In the rows, zero is written as 128.
Each path is a new rotation, seen through one point. The rows after it are directions, each followed by how far the rotation turns it, in degrees each step (0 if it stays put).
Each turn is a multiple of 5 degrees from 10 to 175, or 0.
Each row of a path follows its step; steps can be skipped.

step 0: [128 119 142 131 122 131 124 130 130 127 131 138 126 125 139 129 130 127
 133 121 134 122 128 137 123 127 133 129 126 115 118 126 123 133 129 130
 139 134 126 131 131 132 126 133 127 123 129 127 133 131 129 137 133 130
 127 131 127 135 122 134 126 130 136 131 127]
step 12: [125 125 117 128 126 121 129 133 118 126 126 132 119 132 131 133 123 128
 122 132 133 127 131 119 134 134 121 128 121 132 135 123 116 125 125 126
 130 123 128 131 128 126 134 133 125 122 121 123 124 132 129 127 139 133
 113 121 124 127 129 122 128 130 126 134 129]
step 15: [132 133 126 124 130 134 136 125 134 133 123 133 130 129 126 132 126 129
 125 138 126 129 123 129 130 130 117 137 126 134 130 129 128 131 125 132
 135 129 122 128 130 125 132 133 128 129 126 126 126 122 128 122 137 120
 120 130 123 125 131 112 116 135 126 137 139]
step 16: [124 121 121 134 135 126 127 128 130 132 133 130 133 123 127 129 130 134
 129 135 118 128 119 130 127 119 132 122 131 122 141 131 138 121 134 123
 129 129 128 125 130 128 129 128 122 140 123 131 136 126 121 133 119 134
 137 125 129 131 119 126 131 133 134 131 123]
step 21: [140 126 126 126 127 131 131 128 128 139 134 130 130 134 133 126 127 129
 128 134 127 126 136 135 130 113 129 127 133 129 132 128 134 129 130 131
 134 122 129 126 125 133 128 135 126 143 128 130 132 135 120 123 130 119
 134 123 130 126 125 129 129 128 119 141 131]
step 24: [133 126 127 121 136 133 130 126 129 125 148 119 127 132 129 133 132 136
 129 126 129 133 135 120 135 123 124 135 128 134 134 128 133 133 129 128
 124 130 134 127 123 134 129 129 127 137 127 132 127 129 133 126 125 120
 130 133 123 121 133 139 132 123 126 128 120]
step 38: [135 132 132 133 130 125 113 128 113 127 136 141 135 119 120 124 126 128
 133 128 137 140 131 126 128 133 128 127 127 130 128 132 128 130 124 127
 131 125 125 125 124 127 131 128 133 129 132 132 131 125 132 128 126 128
 113 129 129 141 126 130 123 130 128 126 126]
step 39: [121 124 127 133 118 125 125 125 122 123 122 132 124 132 135 121 118 127
 125 120 125 123 133 124 127 126 135 127 127 115 118 119 134 117 130 127
 119 125 118 127 128 135 131 124 128 132 137 125 127 134 121 132 129 124
 133 130 124 122 131 126 131 133 122 129 125]
step 44: [133 132 113 137 131 131 120 126 124 116 132 129 127 131 125 132 124 128
 125 132 128 130 131 115 128 135 129 132 127 130 120 127 128 129 122 129
 120 124 115 127 130 135 126 135 136 136 125 124 122 130 122 125 134 125
 123 137 130 123 132 129 125 131 130 129 133]
Speeds:
[130 126 130 128 128 126 128 129 130 127 132 128 128 127 128 128 129 131
 128 129 129 127 128 128 130 126 128 127 128 127 129 127 130 130 128 130
 131 128 129 127 128 129 127 127 128 128 129 126 130 128 128 131 126 126
 130 126 129 127 129 129 129 128 132 128 130]	135
[129 128 127 126 128 129 126 129 129 127 131 131 128 130 127 128 127 125
 125 129 131 128 127 128 128 128 127 129 128 127 129 129 126 127 126 128
 131 128 128 128 129 129 129 129 128 128 129 129 126 130 130 125 127 127
 128 129 128 129 127 130 127 129 129 130 129]	125
[130 127 126 130 127 129 131 127 127 129 128 127 126 127 129 124 130 129
 125 129 128 127 128 127 125 129 129 126 126 128 129 129 128 128 128 129
 128 128 126 126 127 128 127 127 127 127 128 130 128 131 130 128 129 128
 127 128 128 126 129 130 130 129 127 129 129]	160
[130 128 126 131 128 129 127 127 127 126 128 130 128 128 128 130 129 126
 130 126 127 129 126 129 126 129 129 129 129 128 127 126 129 128 128 128
 129 129 125 129 127 129 128 127 128 128 129 125 128 128 128 128 128 129
 130 129 128 127 127 130 130 129 131 127 126]	130
